The same turns and mirrors carry the whole set onto itself and the rows of a family onto each other. Which other rows belong to the same family as each row named below? List them in the order they appear above.
These 20 rows form 5 families of 4 rows each.
j918: [ -6  18 -22  -4  15  -8  23  12  21  -6   7  -1  20 -18  17 -15  18  22
  27   9  12   7 -12  14  13   5 -21   5]
j983: [ -1   4 -16 -17  -4 -21   4  -8  15  -7   5  15  17 -17   9  -9  26  10
  11 -23   6  -6  -4  -6  19 -11 -13  13]
j89: [  3  -8 -15  -6  -6 -24   7 -15  20   0   9  16  19 -13   1  -8  23   5
  18 -12   7  -4  -8   5  17  -9 -12  14]
j396: [ 17  -1   0 -25  -8 -24   5  -8  -1   2   1  13  27 -13   7   9   2  22
  15 -12  -4   4  -5  -3   6   3  16   7]
j183: [ -3  12  -7   7  13  -8  13  12  25  -6   2  -8  16 -10  23  -8  22  18
  25  12   5   2  -9  11   7   0 -21   5]
j924: [  2  -3  -4 -10  -4 -17   4 -12  14 -10  -2  16  26  -8   8 -12  13   9
  13 -23  -3  -3 -11   2  25  -7 -16  15]
j203: [ 11   1  -4 -17   4 -25   7  -8   3  12  -8  11  39 -14   6   9  -6  24
  15  -7 -16  -1  -4  -9  10   9   1   5]
j301: [ -4  10  -7 -11  17  -6   7  16  25 -12   5   4  16  -9  18 -16  20  18
  21  10  13   2  -6  20   6  -6 -22   4]
j710: [ 10  26  -6 -11  26  -9  15   7   8   3  25   7  24 -21  10  -2   3  33
  13   9   3  14   2  13   7   8  12  -1]
j583: [  8  25  -5 -22  23  -5  11   0   4  -7  18  -1  24 -20  20  -4   3  37
  15   6   8  18   2   3  11  18   3   2]
j164: [ -6   7  -5  -7   8 -11  14  13  18 -10   7  -8  18  -4  26 -13  12  20
  24  11  18  12 -11  18  15  -5 -20   3]
j81: [  6  24 -10 -13  26  -3  14  -6   0  -1  17  -2  25 -16  18   2  11  22
  15   2  -1  11   9  14   7  22   5  -5]
j311: [ -1  21  -5 -12  24 -14  12   9   4   3  14  -1  23 -17  15   3  -1  31
   8  17   5  14   5   9   0  10  -1 -11]
j885: [ 12  22  -9 -24  24  -5   7  12  11   1  17   6  25 -16  22  -1   4  26
  16   9   1  11   6  11   2  20   8  -4]
j262: [ 14   3  -5 -27   0 -25   1   1  10   3  -2  10  24 -14   2   1  -6  25
  17 -10 -23   7 -13 -11   4   9   0   2]
j148: [ 14   1   3 -28   0 -32   4  -2   0  10   5  13  34  -3   7   2  -2  20
  14  -5 -11  -6 -12  -1   9   9   7   4]
j916: [ -4  -6 -14  -8  -6 -18  14  -4   8   0   1  23  21 -22   0  -2  18  11
  13 -16   7  -3  -5   4  23 -15 -13  12]
j145: [ -3  12  -4  -4   9 -11  14  12  18  -5  -3  -2  21 -11  11 -24  20  19
  27  12  12  13 -12  18   2  -9 -15  -2]
j876: [  0  -4 -12 -11  -8 -21  12 -12  20  -6  11  25  17 -12   8   2  15  10
   5 -19  12  -7  -7  12  17  -3 -15   8]
j887: [ 17   2  -3 -18   3 -29  -5 -13   1  11   8  10  29 -17   1   0   0  21
  14  -4 -20   2  -6  -4   8   9   6   2]

Which other rows belong to the same family as j710? j983, j183, j148
Which other rows belong to the same family as j203? j583, j164, j916
Which other rows belong to the same family as j262? j81, j145, j876
Which other rows belong to the same family as j887? j89, j301, j885

The same turns and mirrors carry the whole set onto itself and the rows of a family onto each other. Which other rows belong to the same family as each row named below? List them in the order they appear above.
These 40 rows form 5 families of 8 rows each.
j903: [ 12   6   9  21   6   6   0  -5  -5  15 -13   6 -11 -35 -15 -10  22]
j832: [  6  16 -28  11  -5   1   9 -11  15  14 -15  -5   2  -8  -4 -11  10]
j949: [-11  10   2  33 -12   2  -3   4  -7  11  -6   1   3 -22 -12 -15  29]
j670: [  6   7  16  31   4   0   6   2  -7  -1  -6   1 -16 -16 -15 -15   9]
j247: [-12  10   9  41  -9  -2  -4   0  -9  14  -5   5   0 -23  -7 -10  10]
j753: [ 12  10 -32  26   8   2  -9  -1   8  22  -5   4   5  -1 -14  -5   5]
j878: [  3   5  15  31   3   0  -2  -1  -3  -3 -14   4 -15 -27 -13 -10   9]
j523: [ -4  16  11  35   0  -8   0  -9  -2  18  -9  11 -14 -25 -25 -10  18]
j920: [ -4  17   6  27  -1  -6   2  -8   0  14  -8   5 -10 -22 -28 -16  33]
j681: [  6   4  12  37   9   3   3   0 -10   1  -3   0 -11 -13 -20 -12  21]
j883: [  8  11 -24  35   5   1   4 -17   3  24  -9   4   5  -6  -5  -1  -3]
j838: [ 10  29  -9  11  12 -18   1  -2  13  17   0   8   1   3  -1 -11  10]
j372: [ -7  24  13  21   4 -12   4 -13   4   6  -8   0  -5 -18 -24 -21  24]
j470: [  1  12  18  17  18  -1  -6 -19   7   7  -6  -8  -3 -22 -12 -11  15]
j317: [ 17   5 -27  23   3  -2  -7   3   2  18   3   1  12   1 -12  -6   7]
j422: [  7  17 -30  19   0  -9  -8  -1   3  21  -8   0   8 -11   6  -9  22]
j738: [ 12  24 -18  11   6 -12   0   4  11  22  -3  10  -2   1  -7  -7  27]
j5: [ -2   8  16  23   3  -2   3   0   3  -5  -6  -7 -18 -13 -15 -15  13]
j261: [  8  14 -26  29   0  -9 -10  -1  -1  27  -8   6   3 -13   9  -3   9]
j72: [ 16  15 -26  26   8  -3  -3  -1   3  19  -6   9   6  -3  -9  -9  -9]
j862: [-15  17  15  32  -5  -8  -2  -5  -3   4  -4  -3   6 -18  -5 -17   5]
j570: [  6  23 -22  15   4 -14  -8  -6   6  15  -8  -4  12  -7  11 -13  11]
j58: [  3   6  17  22   8   2  -5 -11   5  15 -10   2 -16 -31 -10  -6   6]
j279: [ -6  22  17  30   5 -14   2 -14   3  12  -7   6 -10 -20 -21 -15   9]
j595: [ 13   9 -21  12  -3  -8  -5   5  12  12  -1   0   4  -2  -4  -9  -8]
j663: [  8  14 -31  13   4   0  -8   1  17  15  -7  -2   2   0 -12  -9   7]
j211: [ 13  18 -25  13   4  -5  -2   1  12  12 -10   3   4  -3  -7 -14  -9]
j931: [-13  17   7  24  -7  -4   0  -2  -2   1  -5  -7  10 -18 -10 -22  24]
j265: [ -2   4  11  28   8   2  -1  -2   0  -2  -2  -9 -14  -9 -21 -13  26]
j354: [ 10   7 -25  15   1  -6 -10   2  14  13   2  -6   8   3  -9  -7   5]
j528: [ -4   8  17  25   8  -2  -6  -6   6  -7 -11  -6 -11 -20 -13 -11  12]
j370: [  5  19 -19  26   4 -15  -9  -6   2  20  -7   2   8 -10  13  -6  -2]
j643: [ 10  24  -7  24  11 -17  -2  -1   8  26   0  16  -5   0  -1  -2   0]
j633: [  4   8 -31  25  -2   5   1 -12  11  24 -12  -1   0  -7  -8   0  14]
j444: [  8   5   9  34   7   4  -2  -2  -9  -2 -12   3  -7 -24 -19 -11  25]
j381: [ 12  17 -17  25   7 -11  -3   5   6  30  -2  19  -8  -3  -6   0  18]
j877: [  9  12  10  16  15   5   0 -13  -3   8  -8  -4   1 -26 -18 -15  30]
j910: [  0   7  12  28  11   1  -5  -7   0  -8  -8  -6  -4 -18 -19 -12  27]
j162: [ 20   7 -23  21  -1  -4  -2   7   1  17  -1   7   7  -5  -7  -8  -7]
j501: [ 11  20 -20  20   3  -4  11 -17   7  14 -13   0   8  -6  -1 -12  -7]

Which other rows belong to the same family as j570? j523, j920, j372, j422, j261, j279, j370
Which other rows belong to the same family as j211? j753, j878, j72, j663, j528, j444, j910
Which other rows belong to the same family as j949? j247, j838, j738, j862, j931, j643, j381
Which other rows belong to the same family as j265? j670, j681, j317, j5, j595, j354, j162

The same turns and mirrors carry the whole set onto itself and the rows of a family onto each other. Which other rows belong to the same family as each row named below? List them in the order they appear above.
These 32 rows form 4 families of 8 rows each.
j911: [ 20  11  -4   7  -7  -1 -10  -5  -5   9 -17  19  34   0]
j895: [ 11  18   5  17  -1 -13 -18   4 -12   1 -16  15   1  10]
j236: [ 17   6 -15   7 -18 -13 -16  12  10  -8 -18  15  19  11]
j529: [  1   9 -29  -8 -14  -9  -3   5   1 -13  -2  22  18   5]
j527: [  2  10  -5  12 -10  13 -19 -11   1  -6  -7   7  19  10]
j67: [ 14  14   9   4  -6  -5  -2   0   2   7 -13  32  22   2]
j891: [ -7   4 -22  22  -7   5  -1  14  -9 -18 -15  18  11 -16]
j30: [  4  21 -12  12  -9 -20 -10   2 -18   5   2  24  25   4]
j296: [-12   7 -23   6 -17  10  -7  -3 -13   2 -11  22  27  -7]
j322: [ 10  -1 -24   6  -5 -19  -9  10  -7   3  -7  34  18 -13]
j935: [ 23  12  -1  16   0 -12  -7   9   3  -1 -18  19  -2  -5]
j326: [ 13  10   5  26  -8   0 -17   5 -22  -3  -8  13   6   7]
j982: [  5   2 -10   8 -12 -20  -4  25 -11  -2  -5  13   1   3]
j566: [ 10   2 -17   7 -25  -4  -8  -3  12 -13 -24  24  14  -3]
j839: [  3   0  -9  16 -16   7  -4   8  14  -9 -24  24  17   7]
j421: [ 1 14  4 26 -7 16 -3 -1 -2 -2 -4 15 12 -7]
j669: [  5  14 -18   5 -13  17  -1   6  -8  -2  -9  31  32  -6]
j496: [ 12  17 -15   4  -4  -9  -8  -2  -9  12   0  26  27  12]
j973: [ 10  -2 -12   6 -12  12  -9   9  -2 -21 -12  10  -1   9]
j650: [  3   1 -33   0 -20   5  -4   3  -6  -9   1  17  20  -2]
j855: [ -3  13 -12  10  -4   5  -5  -5 -29  -1   4  18   3  -3]
j801: [  9  17 -13  10 -10  11 -15 -15 -10 -14  -5  21  24   9]
j130: [  2   2 -12  13 -17   1 -14   9  -9 -21 -14   6  -6  -4]
j667: [ -9   7 -21  15 -10   0  -5  12  -4  -9 -11  22  -9 -12]
j896: [  1  19  -1  16 -12  17  -5  -3  -3  -2 -21   7   7   1]
j334: [  1  16  -7  15   8   2  -6  10 -21  13  -4  17  11  -9]
j284: [  2   4   4  21  -1 -17  -3   8   1  -8 -19  19   1  -7]
j314: [  6   4 -18   0  -6 -16   0  14  -6  -8 -24  35  21  -6]
j520: [ 12   9 -22   5 -11 -21  -4  19 -19  -2  -7  26   2  -2]
j332: [  4  18  -4  10   2  -7   0   6 -21  -1  -3  26  16 -21]
j872: [ 18   8  -1   5 -13 -10 -25   9   7  -6  -5  22  17   9]
j151: [ -4  11 -22  13  -9   2   6   1 -28 -10  -4  12   7   4]

Which other rows belong to the same family as j891? j67, j839, j421, j669, j284, j314, j332
Which other rows belong to the same family as j801? j529, j30, j326, j982, j973, j872, j151
Which other rows belong to the same family as j650? j895, j236, j527, j496, j855, j130, j520

The same turns and mirrors carry the whole set onto itself and the rows of a family onto each other. Which other rows belong to the same family as each row named below? List them in the order they appear above.
These 32 rows form 4 families of 8 rows each.
j172: [ -5   6  -7   4  -4  -3  -2 -16   5 -16   1  11  -1   3  -6  -7 -13 -12
 -13]
j702: [ -2  12 -17   9   7 -10   2 -11  13 -13   7   0  -7  -5  -5   5  -2   0
  -3]
j457: [  9   7  -1  -1   9   8   5 -12  11   9  -9  21   9  13   7   7   6   7
  -4]
j15: [ -5   4  -4   8  -3   1  -3 -16   9 -20   1  11  -1   2 -14  -4 -12  -7
 -12]
j50: [  5  -9  21 -15  -7  13  -3   1 -14   7 -10   8   7   7  -2   5   9   4
   9]
j766: [  3  -7   3  -6  -3   6   8  13 -12   8 -11 -10   5   6   5   7  19   8
  10]
j509: [  7   7  -4   4  15   9   7 -10  10   4  -9  18  10  14   9  12   3   0
  -4]
j345: [ -6  -9   2   4  -9   5  -3  11  -5 -15   0 -11 -10  -3 -19  -8   2 -15
   7]
j341: [-10 -21  -2   0  -5   4   6   0   2 -15   9  -1   4  -5 -16   6   6 -13
  16]
j696: [  3  11 -15   9   5 -12  -1  -9   5 -16  13  -2  -2  -7  -3   2  -4  -4
  -4]
j820: [  2  -9   4  -5  -2   9  12  13 -13  11  -4  -7  12   9   8   6  17   2
   4]
j476: [18 20  3 -1 16  5 -8 -6  4  6 -9  7 -6  8  6  5 -3  2 -2]
j660: [  6 -13  16 -19  -4  12   0  -1 -12  10  -4   5  12   3   2   7   8  -1
  10]
j356: [ -1  11 -16  12   0 -13   3  -8  12 -16   6  -3  -4  -6  -4   2  -1   1
  -1]
j744: [17 18  2 -2 20  8 -9 -8 -1  7 -6  6  1  4  6  8  1 -2  1]
j616: [ 9 -7  6 -5 -1  8  8 12 -6 11 -8 -6  7  8  8  8 19  8  8]
j794: [ -8 -23  -3   0 -11   3   7   2   3 -11   7  -4   6  -7 -17   2  12  -6
  14]
j965: [-11  -8   0   3  -8   6   1  11  -9 -16  -1 -14  -9  -5 -15  -5   1 -10
   3]
j724: [-10 -10   1   3  -5   9   2  10 -10 -10  -1 -10  -6   0 -17  -9   3 -19
   7]
j969: [ 10   6   2   0  11   7   7 -10  13   7 -10  16   8  15   9  14   5   7
  -1]
j567: [13 19  5 -5 16  7 -8 -9 -1  4 -9  9 -4  5  6  8 -6  5 -4]
j601: [  7   9   0   3  10   6   4 -16  14   4 -10  19   9  13   4  10   6   6
  -1]
j955: [  3  -6   2  -8   2  11   9  15  -9  14 -11  -6   3   7   6   6  17   6
   8]
j683: [  5 -15  19 -18  -9  12   1   3  -9   8  -7   5   7   7  -2   3   9   0
  11]
j59: [ -8  -7   3   4  -7   6  -1  13 -10 -15  -5 -12 -10  -5 -16  -5   4 -11
  11]
j194: [  6 -14  20 -15  -4  17  -3   3 -13   6  -8   4   9   3  -5   4  10   2
  11]
j221: [ -3   9  -2   5  -5  -4  -3 -18   9 -17   0  16   0   2 -12  -4 -13  -5
  -8]
j805: [ 15  19   7  -2  16   8  -8  -6  -2   4 -14   7  -3   7   4   6  -3   4
   2]
j380: [ -5   5  -2   4  -7  -5  -3 -16  10 -19   2   9  -6   2 -11  -4 -14  -9
  -9]
j735: [  4  13 -12  12   4 -12   0  -8  12 -16   8  -3  -5  -2  -3   5  -5   0
  -6]
j591: [ -9 -23   2   1 -11   4   8   3   5 -14   5  -3   3  -2 -17   6   9  -8
  14]
j153: [-12 -19  -4   4 -10  -1   7   1   7 -14   4  -1   3  -4 -20   6  11  -7
  14]

Which other rows belong to the same family as j567? j702, j457, j15, j794, j965, j955, j194
Which other rows belong to the same family as j341? j172, j509, j696, j820, j660, j744, j724
Which other rows belong to the same family as j616? j345, j476, j969, j683, j380, j735, j591

The same turns and mirrors carry the whole set onto itself and the rows of a family onto each other. Which other rows belong to the same family as each row named below? List them in the order they appear above.
These 16 rows form 4 families of 4 rows each.
j823: [ 10   4  -4  -9  -2  -6  -8 -17 -16]
j401: [ -4  11 -14   3  -2   6 -12 -24 -13]
j585: [  1  23 -20  11  29  -2  -5   0  -9]
j769: [  3   5 -19   1  29 -13 -23   6 -12]
j491: [ -3   9 -10   2   0  10 -12 -22 -13]
j61: [  1  19 -22  10  30  -2  -7   6 -11]
j732: [  1  20 -20   9  31  -5  -7   4 -14]
j132: [  0  -1 -19   0  24 -16 -21   7 -10]
j254: [  9   3  -7  -5  -7  -7  -6 -14 -11]
j874: [  1   5 -19   4  26 -18 -23   6  -9]
j348: [ -7  14 -15   4   2   8 -11 -23 -18]
j94: [ 13   4  -6 -10  -3  -9 -10 -13 -11]
j483: [ 10   2  -7  -9  -4  -3  -6 -14 -13]
j163: [  1   4 -22   3  24 -15 -21   8  -7]
j137: [ -3  13 -11   3   0   4 -13 -26 -16]
j54: [  1  22 -24  10  29  -9  -8   2 -14]

Which other rows belong to the same family as j163? j823, j61, j137
Which other rows belong to the same family as j254? j769, j491, j54
Which other rows belong to the same family as j401? j732, j874, j483

The same turns and mirrors carry the whole set onto itself and the rows of a family onto each other. Which other rows belong to the same family as each row named below? List them in the order they appear above.
These 30 rows form 6 families of 5 rows each.
j246: [  8 -10  -1 -15  -3  -7 -13  12  -2  -8  -1  -7 -23  -6  -3  -3 -13  -2
 -13]
j622: [ -8  -2   5   5  12   5  20 -10  -8  16   0  12  -5  -8  -7  -8 -10  12
  -2]
j398: [ -7   8  -4   0 -13  -8 -11  -3 -11 -10  -4 -12   9  -4   6   2  -4   3
 -16]
j433: [  7 -10 -15  -9   5   3 -19   1   1  -5 -18   1 -17  -7  -1  -3  -5  -2
  -9]
j688: [ -6   0   7   8  16   0  14   7  -3   6   0  23  -4 -13  -2 -13   0   9
  -7]
j219: [  3 -18  -1 -10   3   4   6  -3  10  14  10  -9  -2 -16  -9  -1 -19   2
   6]
j700: [  2  15   8  10  -7   1  13   4  -2   3 -15  -5  -3  19  -5  -4  -6   0
   1]
j961: [  0  15  19  13  -6 -16   3   5  -4   3  -2  -2  -3   8  -4  -6  -3  -4
   9]
j913: [  1  11   7  13  -5 -13   8 -11   1   5  -2   7   4  17   1   0   3   0
  -7]
j629: [-10  -4   9  11  14   6  16   6   2   7   3  18  -8  -2  -4 -10  -6  11
 -15]
j453: [  3 -13 -10  -4  -7  -8  12   0   9  -2  15   8  -3   0 -10  -6 -22  -8
  12]
j127: [ -8  -6  -6  17  12  11  15   2  -4   6   1  10  -7  -9   6 -21  -4   9
  -2]
j287: [  5 -10  -7 -24  -3  -8 -16   3  -3   3 -14  -6 -11  -9   4 -13 -12   3
  -2]
j23: [  0 -12  -4 -16  -8   2  10  -2  12   5   7  10  -9 -12 -17  -7 -19  -8
  -4]
j611: [ 21  -9  -6 -16  -3  -2 -12  10  -7   4  -9   2 -14  -9   5  -3  -2  -2
   0]
j909: [-17  11  -9   4  -9 -14 -18   3  -3   0  -3  -8  -4  -2   6 -12  -5  14
  -7]
j320: [ -4  10  -8  -1 -10   3 -17   9  -3  -5   7 -13   7   0   9  -9 -10  10
 -15]
j578: [  6   2   4  -2  11  12  16   1   4   9   2  14   3   0 -10 -18  -4  16
  -7]
j894: [-13  -1   5   4  19   9  22   5   4   4  -6   6   1  -5  -1 -16 -14   6
  -7]
j778: [ 11   6   7  17  -5  -5   2   3  -7 -10  -4   0  -8  16 -12  -7   0   1
  10]
j845: [ -4 -13  -7 -10   1  -4  -1  -3  20  12  14  12  -3  -4 -13  -8 -20   3
   7]
j971: [ 16 -19  -7 -15  -3  -2 -14   6   1   4 -10   0 -12  -1   6   3  -5   3
  -8]
j69: [-1 10 17 16 -4 -9  0  1 -3  7 -3 -9 -4 17 -3 -3 -6  5  5]
j858: [ -6  13  -9   1 -13  -1 -10  13 -10  -4   7 -10   6 -12  11  -9  -8   5
  -7]
j43: [ 11 -18  -9  -9  -3   0  -6  14   0  -6 -17   2 -14  -6   3 -16   1   4
   2]
j128: [  0  21  16  12  -1  -1  -1  -7  -3   1  -5   0  -2  11 -11 -17  -2   1
  -2]
j645: [ -4 -14  -5 -10   8  -6   4  -3  14  -3   2   5  -3  -6 -20   2 -23  -3
   8]
j828: [ -7  16 -21   1  -7   1 -11  -4  -7  -3   0 -10   4   4   9  -3 -16   3
  -8]
j740: [  1  -7  -8  -9  -2  -4   0  -3  13  10  15  14   2 -15 -12  -6 -14  -4
  11]
j441: [ -7   0 -14   7  -4  -7  -9  -1  -5 -13   9 -11  13  -5  14 -10 -11   1
  -2]

Which other rows belong to the same family as j629? j320, j845, j971, j69
Which other rows belong to the same family as j622? j398, j287, j23, j128
Which other rows belong to the same family as j611? j688, j961, j858, j740
Which other rows belong to the same family as j894? j433, j700, j645, j828
Which other rows belong to the same family as j219? j246, j913, j909, j578

